Each row has a name. After each piece below comes the name of the row it's from, unless a question asks for something else. Each question is about the rows just above it.

[114 146 129 111 107] -> <83>
[170  93 114 146 128] -> <65>
[116 143  93 102 144] -> <115>
[99 90 99 85 90] -> <14>
[134  74  86 118  78] -> <117>
[107 170 144  90  85] -> <110>
Shuffled <65> with one entry gone: [128 170 114  93], missing  [146]
asked: [114 146 128]  <65>
Which entry of <117> is missing from [ 86  78 134 118]?  [74]
Which row holds [90 99 85 90]?  <14>
Shuffled <110> with one entry gone: [ 85 144 107 170], missing  [90]
Where do [85 90] appear?  <14>
Which entry of <115> is missing from [116 143 102  93]?  [144]

[112 140 126 126 116 136 139 145 128 130 147 120 120 120 133 101 112 122
 133 123 154 155 130 129 115 123 127] = <89>
[100 148 124 125 112 136 144 154 132 132 156 115 120 115 138  81 104 115
 145 144 168 172 134 130 105 117 127] = <83>
[108 146 153 128 128 127 125 145 146 134 147 108 136 113 138 101 116 115
 153 142 154 172 139 131 102 106 137] = <55>
[104 148 125 125 112 136 144 154 132 132 156 115 120 113 136  81 104 123
 132 112 120 143 133 137 141 142 134] = <142>
[124 131 129 123 128 125 125 131 139 135 134 117 128 117 116 114 128 123
 133 142 134 143 137 132 112 120 141] = <148>
<89> without one entry, shuffled: [128 147 130 120 116 120 154 140 155 139 145 115 123 112 127 126 120 129
 133 133 101 126 112 123 136 130]. Gone:  [122]
<55> without one entry, shuffled: [128 127 146 142 115 128 138 136 108 145 172 131 146 147 113 153 137 134
 139 102 116 125 106 108 153 101]. Gone:  [154]
asked: [123 133 142 134 143 137 132 112 120 141]  <148>
The row with [142 154 172 139] is  <55>
<83> without one entry, shuffled: [132 136 156 115  81 115 100 125 148 172 145 144 134 130 115 168 124 144
 132 154 127 105 104 138 117 120]. Gone:  [112]

[ 68 128 161 115 135 116 146 127 144 139 135  98 134 135  85 172 115 136
  78  84 164 108 114 100 125 127] = <110>
[159 128 110 125 112 137 116 114 149 109 114 155 127 107 140 156 133 146
 130 120 110 132 112 157 124 122] = <210>
[133 128 122 132 130 130 126 131 113 133 131 127 127 131 139 119 133 116
 140 145 127 132 137 122 129 130] = <83>
[142 128 121 148 126 130 130 131  87 136 133 126 122 140 147 113 133  97
 176 182 120 147 165 124 142 134] = <86>
The row with [126 131 113 133 131 127 127 131] is  <83>
[130 130 126 131] is in which row?  <83>
<210> without one entry, shuffled: [125 132 122 133 157 109 127 114 107 140 110 146 130 149 137 128 120 116
 124 112 156 112 110 114 159]. Gone:  [155]

[114 178 160 177] -> <210>
[145 122 133 118] -> <14>
[174 159 173 118] -> <115>
[129 156 158 148] -> <110>
[127 147 151 151] -> <89>
[129 156 158 150] -> <142>
[144 140 132 131] -> <55>
[132 140 144 137] -> <86>
[113 167 169 186] -> <148>
[129 156 158 148] is in which row?  <110>
[132 140 144] is in which row?  <86>
Which entry of <55> is missing from [140 144 131]?  [132]
<115> without one entry, shuffled: [174 118 159]. Gone:  [173]
<142> without one entry, shuffled: [129 150 156]. Gone:  [158]
<210> without one entry, shuffled: [114 160 178]. Gone:  [177]
<55> without one entry, shuffled: [140 131 144]. Gone:  [132]

[ 83 138 134  99 147 135] : <89>
[137 159  85 104 116 141] : <86>
[ 96 143 109 159 108 138] : <83>
[143 133 144 136  98 135] : <110>
[172 125 159 109 124 130] : <115>
[110 122  90 137 121 141] : <14>
[100 161 145 166 146 157] : <148>
[100 161 165  96 109 180] : <55>
[173  78  95  89 125 157] : <117>
[142 136  92 125 104 170] : <210>
[148 143 183 169 190  98] : <65>
Which row holds [143 183 169 190  98]?  <65>
The row with [159 109] is  <115>
Which row holds [133 144]?  <110>
<148> without one entry, shuffled: [100 157 166 161 145]. Gone:  [146]
Shuffled <110> with one entry gone: [133 143 136  98 144], missing  [135]

[143 141 147 167 134 150 135 167  80 175 128 100 100 134 117 102 178 157
 146 158 172 124 113 106 142 119]  <110>
[145 139 149 170 134 154 136 170  78 179 125  99 100 132 119 103 180 158
 146 162 176 125 114 105 140 121]  <142>
[145 144 145 165 132 148 137 164  81 170 131 100  97 138 118 101 177 155
 144 155 169 122 115 106 141 116]  <55>
[109 144 148 167 134 152 138 168  79 176 127  99 102 101 119 103 179 155
 145 175 174 125 114 104 141 119]  <115>
[146 146 143 164 133 147 138 164  79 171 134 101  97 138 119 101 176 156
 143 154 167 122 115 106 141 116]  <210>
[146 146 143 164 133 147 138 164  81 171 134 101  97 138 119 101 176 156
 143 154 167 122 115 106 144 116]  <86>
The row with [103 179 155 145 175 174 125 114 104 141 119] is  <115>
Which entry of <115> is missing from [109  79 103 167 168 174 125 119  99 114 119 101 102 152 141 148 144 138
 134 145 179 155 104 127 175]?  [176]
<142> without one entry, shuffled: [103  78 145 162 119 125 149 180 125 136  99 154 105 179 158 121 114 176
 146 132 170 170 139 140 134]. Gone:  [100]
asked: [106 144]  <86>
Which entry of <210> is missing from [ 79 146 154 143 141 134 138 176 101 133 171 119 164 122 156 106 146 167
 138 115  97 101 164 147 143]?  [116]
Which entry of <115> is missing from [104 125 134 167 145 179 175 176 127 148 152 168 144  79 138  99 119 119
 114 103 174 141 155 109 101]?  [102]

[116 136 130 123 119 123 111 118 133 144 121 129 131 133 127 125 121 123
 145 127 125 120 130 133 118 114 126 122 119 138 115 123 129 126 142 114
 111 131 125 140 140 125] -> <55>
[130 127 125 132 121 120 120 110 116 138 126 126 129 122 124 119 123 122
 134 128 129 127 115 127 129 110 117 108 135 128 122 110 133 129 120 115
 119 121 140 131 131 106] -> <110>
[122 134 129 119 125 124 109 109 123 132 134 136 130 131 136 129 120 123
 111 122 131 116 132 121 135 130 115 118 123 137 128 122 121 121 136 134
 121 128 127 134 129 128] -> <83>
[122 134 128 121 124 125 114 115 124 133 131 129 132 130 131 127 125 125
 122 125 132 118 128 125 131 127 122 121 126 138 126 123 124 125 135 130
 120 129 128 132 131 124] -> <86>
[129 119 149 101 128 131 101 133 137 129 138 124 126 122 126 162 149 110
 146 122 124 116 142 128 125 119  95 113  86 143 112 122 125 128 135 126
 120 130 129 130 131 122] -> <142>
[120 135 130 126 127 127 115 117 127 137 131 125 134 133 131 123 125 124
 133 128 135 118 128 125 129 122 126 126 123 138 130 120 126 122 134 129
 117 131 126 130 128 121] -> <89>
[129 119 149 101 122 131 101 133 137 116 126 135 136 105 125 162 149 110
 146 122 124 116 142 128 125 119  95 113  86 143 112 142 151 123  98 130
 122 122 142 105 147  96] -> <117>
[129 119 149 101 128 131 101 133 137 116 126 135 136 105 125 162 149 110
 146 122 124 116 142 128 125 119  95 113  86 143 112 142 151 123  98 130
 122 122 142 105 147  96] -> <65>
[123 136 129 128 127 126 118 117 123 136 138 124 118 131 122 126 126 122
 125 120 133 129 131 126 121 127 120 125 134 143 130 115 129 131 135 121
 123 131 136 130 125 121] -> <14>
[119 113 159  92 122 134  95 140 141 107 125 138 138  94 123 177 158 102
 154 120 120 114 149 129 124 116  82 109  68 144 107 149 163 121  82 131
 123 119 149  93 153  84] -> <210>
The row with [138 126 126 129 122 124] is  <110>
Which entry of <14> is missing from [129 122 122 136 136 121 125 130 138 118 126 118 121 127 117 131 131 123
 133 120 129 126 127 120 115 123 126 131 135 143 125 136 129 126 128 121
 131 124 123 125 130]?  [134]
Shuffled <142> with one entry gone: [ 95 122 149 124 129 135 110 131 119 146 120 130 126 101 101 125 128 142
 126 122 122 143 113 130 162  86 122 125 128 124 126 119 129 116 149 128
 129 137 131 133 112], missing  [138]
The row with [131 123 119] is  <210>
Where do [116 136 130 123 119 123 111 118 133 144 121 129 131 133 127 125 121 123
 145 127 125 120 130 133 118 114 126 122 119 138 115 123 129 126 142 114
 111 131 125 140 140 125] appear?  <55>

[129 110 158 113 115 163 149 106 139 124 153 139 127 149 148 147 136 143
 140 110 153 161] -> <65>
[128 157  95 137 128  97 107 151 130 108 110 113 133 107 117 113 121 101
 139 142  91  96] -> <86>
[112 141 123 109 163 157 167 110  89 114 153 128 116 167 149 124 110 118
 104 140 142 133] -> <14>
[130 129 109 136 103 147  97 106 146  96 120 137 123 102 131 147 136 178
 140 109 136 159] -> <110>
[129 110 158 113 115 163 149 106 139 124 153 139 127 149 148 113 118  97
 111 143 131  98] -> <210>
[112 142 154 110 163 157 167 109  89 112 152 128 116 167 149 125 110 121
 104 140 141 135] -> <148>
[126 110 151 119 161 104  97 151  99 149 135 121 133 164 117 113 118  97
 111 143 131  98] -> <142>
Which entry of <14> is missing from [133 157 114 112 128 141 167 109 123 142 149 167  89 163 110 104 116 118
 140 153 110]?  [124]
<110> without one entry, shuffled: [136 146 178 159 136 136 109  96 102 137 109 103 120 123 147 129 140 106
  97 147 130]. Gone:  [131]
Shuffled <86> with one entry gone: [128 151 113 110 117 130 137 128 157  91 139  97 101  96 108 113 107 142
  95 107 133], missing  [121]
<148> without one entry, shuffled: [167 116 110 142  89 163 140 135 141 109 167 154 110 149 121 112 152 112
 104 125 157]. Gone:  [128]

[137 143 107 112 144  80 135 133 161 124  98] : <65>
[127 108 139 114 149 124 142 153 148 137 101] : <210>
[127 108 139 114 149 124 142 153 148 137  99] : <148>
[129 112 144 107 143  83 133 130 158 130  98] : <142>
[137 109  97 127 108  98 135 156 134 116 149] : <55>
[128 105 136 114 146 121 137 150 148 136  99] : <117>
Shuffled <142> with one entry gone: [ 98 158 130 133 130  83 107 129 144 143], missing  [112]
<55> without one entry, shuffled: [137 134  98 108 156 149 116 135 109 127]. Gone:  [97]
Shuffled <117> with one entry gone: [136 137 136 128 105 150  99 146 114 121], missing  [148]
[112 144 107 143] is in which row?  <142>

[124  89 156 137 133 143 135 172 140 139 148  90 136 139 116 103  96 118
  91 138 108]  <115>
[124  89 156 137 133 143 134 172 140 139 148  90 136 139 116 103  96 118
  91 138 108]  <55>
[124  89 156 137 133 143 135 112 140 139 148  90 136 139 116 103  96 118
  91 138 108]  <89>
[124  89 156 137 133 143 135 172 140 139 148  90 136 139 116 103  96 173
  91 138 108]  <142>
asked: [124  89 156 137 133 143 135 172 140 139 148  90 136 139 116 103  96 118
  91 138 108]  <115>
<142> without one entry, shuffled: [ 89 135 173 103 124  91 108 133 172  90 140 139  96 143 136 139 156 148
 138 137]. Gone:  [116]

[ 78 121 127 121  84 147]  <210>
[172 107 115 158  97 159]  <14>
[ 89  88 111 105  97  90]  <115>
[ 78 121 121 127  84 108]  <148>
[ 81 139 142 137  86 134]  <142>
[170 103 103 104 168 110]  <83>
[ 91 102 110 104  99 153]  <55>
[ 89 103 110 104  97 153]  <110>
[ 96 159 158 159  97 115]  <86>
[ 90 102 110 103  97 154]  <65>
asked: [103  97]  <65>
Shuffled <115> with one entry gone: [105  97  88 111  90], missing  [89]
Which row holds [ 78 121 127 121  84]?  <210>
asked: [158  97]  <14>
Which entry of <115> is missing from [ 90 105  97 111  88]?  [89]
asked: [158 159  97 115]  <86>
The row with [ 89 103] is  <110>

[ 71 151  63 136]  <110>
[ 83  70 130 152]  <117>
[ 70 148  63 136]  <14>
[152  87  88 113]  <86>
[ 76 152  70 130]  <210>
Which row holds [152  70 130]?  <210>
asked: [ 76 152]  <210>
asked: [ 71 151]  <110>
asked: [152  70]  <210>
<86> without one entry, shuffled: [113  87 152]. Gone:  [88]
Where do [ 87  88 113] appear?  <86>

[116 138 127 107 128 131 106 140 124 128  69 122] = <14>
[122 134  91 101 121 142 117 105 135 124  98 127] = <83>
[122 154  96 110 127 132 146 117 111 147 105 110] = <210>
[ 80 114 126 133 150 127 141 115 128 140 110 103] = <115>
[ 91 167 111 120 152 135 136 130 120 109 100  98] = <86>
[147 107  93 122  95 128 148 112 121 107 129  96] = <117>
[126 120  80 114 126 131 150 127 123 145 115  81] = <89>
[108 131 107 106 122 111 140 119 119 116  98 100] = <148>
[107 126  70 119 105 123 118 117 134 140 118 115] = <110>
[129 143 132 106 133 128 129 116 106 117  91 112] = <55>
Which entry of <89> is missing from [145 115 150 120 127  80 126 123 114 126  81]?  [131]
<55> without one entry, shuffled: [116 132 112 143 106 129 128 117 129 106  91]. Gone:  [133]
asked: [147 105]  <210>
Where do [ 80 114 126 131 150 127] appear?  <89>
Which row holds [ 91 167]?  <86>

[131 131 116 142 132 128 124 119 137 125]  <86>
[123 117 125 147 119 140 110 115 103 122]  <148>
[112 113 114 151 130  96 156 117 134 112]  <89>
[158 185 163 128  78 114  96  79 144 143]  <210>
[117 125 147 119 141 110 124  92 114 135]  <117>
<89> without one entry, shuffled: [130 117 151 114 113 112 134 156 112]. Gone:  [96]
asked: [117 125 147 119 140 110]  <148>
<86> without one entry, shuffled: [131 116 137 124 125 131 142 128 119]. Gone:  [132]
<148> without one entry, shuffled: [110 117 103 123 115 147 140 125 119]. Gone:  [122]
Shuffled <148> with one entry gone: [140 119 103 115 125 110 147 122 117], missing  [123]
<210> without one entry, shuffled: [128 143 158 163 114  96 185 144  79]. Gone:  [78]
Which entry of <86> is missing from [124 125 131 142 137 116 119 131 128]?  [132]

[162 125 139 130 131 140 138 145 125 130 129 134 113 132 153] : <210>
[177 122 173 126 123 140 151 154 129 122 127 118 107 145 142] : <65>
[104 132 106 129 131 122 112 110 127 133 128 134 144 118 107] : <110>
[125 162 139 132 131 127 112 119 123 138 129 144 138 113 142] : <14>
asked: [162 125 139]  <210>
Which entry of <110> is missing from [132 110 129 133 131 112 122 118 128 127 104 107 134 106]?  [144]
Which entry of <210> is missing from [140 113 145 139 130 129 125 130 125 131 132 138 134 153]?  [162]
asked: [104 132 106 129 131 122 112]  <110>
<210> without one entry, shuffled: [145 162 153 125 125 131 140 130 130 138 113 129 132 139]. Gone:  [134]
Shuffled <110> with one entry gone: [104 127 118 131 107 129 122 132 144 134 128 110 112 133], missing  [106]
Which entry of <210> is missing from [130 131 139 162 125 130 129 140 134 138 113 153 145 125]?  [132]

[140 139 123 136 104 125 125 141 125 155 143 105 117 140 112 148 136 142
 140 141 131 128 148 139 118 126 138]  <148>
[125 151 117 109 135 131 134 140  99 129 132 138 102 149 121 144 144 148
 142 115 149 128 132 124 121 131 177]  <55>
[131 133 116 128 101 128 127 142 128 128 134  96 115 128 115 144 135 139
 128 143 135 123 128 137 117 128 137]  <117>
Which entry of <148> is missing from [118 140 140 117 141 131 125 126 125 143 136 138 112 104 140 148 139 125
 136 155 123 148 142 139 141 105]?  [128]
Shuffled <55> with one entry gone: [142 135 134 109 132 138 121 144 117 148 115 128 132 131 149 121  99 125
 151 149 124 144 140 131 102 177], missing  [129]
<117> without one entry, shuffled: [144 128 137 117 128 133 143 128 134 128  96 128 128 128 128 131 137 115
 123 135 127 135 115 139 142 101]. Gone:  [116]
Where do [149 121] appear?  <55>
The row with [125 125 141 125 155 143 105] is  <148>

[136 122 165 147 145 132 111 116 128 123 150 117 131 146 120 115 106  93
 162 134 149 127 148 120 117 115 142 156 102 133 123 128 162 128 113 146
 145]  <89>
[130 105 146 153 150 138 118 111 128 104 149 101 125 150 115 115  99  97
 162 144 135 123 152 163 119 112 144 155  96 136 122 132 174 126 121 142
 139]  <117>
[126 111 146 157 145 140 113 115 118 102 163  92 119 139 116 107 110 100
 153 165 140 128 156 171 110 122 148 165  90 141 121 134 175 125 117 149
 150]  <115>
[136 122 165 147 145 132 111 116 128 123 150 117 131 146 120 115 106  93
 162 134 142 115 150 117 134 114 145 154 110 138 136 124 131 123 107 133
 128]  <210>
[136 122 165 147 145 132 111 116 128 123 150 117 131 146 120 115 154  93
 162 134 121 127 148 120 117 115 141 153 108 133 129 125 146 126 110 140
 137]  <110>
Which entry of <110> is missing from [120 110 153 127 115 117 115 123 147 162 116 126 128 134 121 136 146 125
 146 132 148 137 111 150 145 141 129 133 120 165 117 154 131  93 108 140]?  [122]
Shuffled <110> with one entry gone: [132 145 141 150 153 129 131 147 111 120 116 134 140 146 117 128 137 120
 121 127 122 154 165  93 126 148 146 136 123 162 133 108 125 115 117 115], missing  [110]
Shuffled <110> with one entry gone: [117 141 123 148 110 162 120 127  93 115 120 134 122 128 147 136 116 115
 131 129 133 154 108 150 146 137 165 126 140 146 111 132 121 125 145 117], missing  [153]

[121 112 186 185] : <110>
[116 116 110 136] : <148>
[121 112 102 122] : <55>
Which entry of <55> is missing from [122 121 112]?  [102]
Shuffled <110> with one entry gone: [112 121 186], missing  [185]
<55> without one entry, shuffled: [102 112 122]. Gone:  [121]
Shuffled <110> with one entry gone: [185 186 112], missing  [121]

[110 109  90 130  89 112 110 143 115 125  76 135 124 141] -> <83>
[138 106  88 136  97 107 113 140 115 125  76 134 122 139] -> <142>
[ 77 134 116 116  95 132 113 142 123 127 106  94 129 138] -> <65>
Shuffled <83> with one entry gone: [110 143 125 124 110 141 135 112 130  76 115  90  89], missing  [109]
Shuffled <65> with one entry gone: [113 134 116  94 106 116 138 129 132 123  77 127 142], missing  [95]
[ 76 134] is in which row?  <142>

[ 93 111 116 102  77] -> <14>
[174 118 133  87 136] -> <89>
[174 107 125 133 165] -> <117>
[174 161 152 138 150] -> <83>
[174 116 127 160 132] -> <65>
[174 114 117 127  83] -> <148>
[174 131 125 124 115] -> <115>
[174  93 112 145 126] -> <110>
[174 149 127 148 104] -> <142>
[174 108 121 128 168] -> <55>
[174 135 158 159 160] -> <210>
The row with [174 161 152 138] is  <83>
<210> without one entry, shuffled: [158 135 160 174]. Gone:  [159]
asked: [ 93 112]  <110>
Where do [174 116] appear?  <65>
Which entry of <115> is missing from [174 124 131 115]?  [125]

[100  81 136 132 153 110 100  98 170 131 134 133 102 136] : <14>
[142  91 122 103 125 125  85 169 116 153 123 139 158 134] : <142>
[131 136 110 100 170 132  81 153  98 100 105 127 138 136] : <115>
[159  99 140 130 113 101 139 113 163 166 141 118 122 116] : <83>
Where do [131 136 110 100 170 132  81 153  98 100] appear?  <115>
asked: [113 163 166 141 118]  <83>
Shuffled <14> with one entry gone: [153 134 136 170 102 100 110 133 136  81 100 131  98], missing  [132]

[126  77 106 142 145 130 150 110 105 158 152 126 141 153 131 130 149 129
 133 134 126 121 151  95 126]  <110>
[139  87 131 133 159 151 153 158 141 130 115 126 150 152 110 105 105 152
  88 153  99 170 142 128 107]  <117>
[108  70 135 143 123 102 134  85 118 141 143 149 148 109 141 157 146 106
 146 134 150  96 125 121 163]  <14>
[128  91 130 106  95 135  99 126 135  76 138 142 112 109 153 143 100 148
 123  99 131 131 114 153 113]  <210>
[ 70 108 128 130 136 144 143 113 103 141 131 113 136 115 124 135 149 109
 158 143 154 115 112 133 146]  <55>
[138 108 176 121 118 162 133 154 175  95 141 116 123 131 134 100  63 150
  71 133  88 191  89 168  72]  <89>
[151 153 158 141 130 115 126 150 152 110 105] is in which row?  <117>
<89> without one entry, shuffled: [ 72 138 116 168 131  95 133  63 123  89 133 150 154 134 162 191 175 141
 100 121 118  88 176  71]. Gone:  [108]
Which entry of <117> is missing from [126 152 159  88 131 115 110 128 153 158 153 142 130  87 105 170 105 151
 139 141  99 107 152 133]?  [150]
The row with [108  70] is  <14>
Shuffled <110> with one entry gone: [141 150 133 152 151 130  77 130 142 129 145 126 158 131 134 121 105  95
 110 126 153 126 126 149], missing  [106]
<14> without one entry, shuffled: [150  96 108 135 102 148 143 118 121 109 123 134  85 141 141 146 125 143
 157 163 134  70 106 146]. Gone:  [149]

[133 130 123 105 147 192]  <142>
[145 157 151 168  96  95]  <117>
[165 190 167 189 179 104]  <148>
[125 133 105 111 136 134]  <86>
[ 67  77 112 111 136 171]  <65>
Which entry of <148> is missing from [104 165 167 190 179]?  [189]
Which entry of <117> is missing from [145  96 168 151 157]?  [95]
asked: [125 133 105 111 136 134]  <86>
Shuffled <65> with one entry gone: [ 77 171 112  67 136], missing  [111]

[155 180 102 151] : <110>
[104 154 103  71] : <148>
[143 106 164 141] : <86>
Which entry of <148> is missing from [ 71 154 104]?  [103]
Which row holds [180 102 151]?  <110>
Which row holds [102 151]?  <110>
Which row holds [104 154 103]?  <148>

[115  96 110 115 144 157 119  93] = <117>
[146 161 139 126 107 142 130 162] = <148>
[150 109  98  97 154 128 129 111] = <83>
[168 147 117 103 147 106 154 124] = <210>
[ 94 154 155 165 114 167  78 114] = <142>
[156 120 106  91 151 121 109 101] = <65>
[157  89  92  95 121  78 160 139] = <14>
[147 134 129 130 138 132 119 122] = <86>
[160  94 117  94 107  92  93 165] = <110>
[120 121 144 142 137 146  93 117] = <55>
[106 143 143 156 127 157  90 118] = <115>
[ 92 142 153 151 135 138 101 114] = <89>
<55> without one entry, shuffled: [146 137 142 144 117 121  93]. Gone:  [120]
<142> without one entry, shuffled: [154 165 155 114  94 114 167]. Gone:  [78]
asked: [165 114]  <142>
Where do [129 111] appear?  <83>
Which entry of <83> is missing from [128 150  98 129  97 154 111]?  [109]

[130  89 114 127 180 135 102 108]  <89>
[ 89 114 135 130 180 127 102 108]  <210>
[136 102 135 123 132 135 120 121]  <55>
[148 145 108 148 118 188 144 134]  <86>
asked: [108 148 118 188 144]  <86>
Which row holds [135 102]?  <89>
asked: [130  89 114 127 180 135]  <89>
Where do [ 89 114 135 130 180 127 102 108] appear?  <210>

[108 117 158 157 153 135 134 138 120 113 131 128]  <210>
[117 157 135 108 134 158 153 138 111 109 175 136]  <89>
[136 104 136 112 115 111  99 120 118 118 150 152]  <65>
The row with [108 117 158 157 153 135 134 138] is  <210>
Which row holds [157 135 108 134]?  <89>

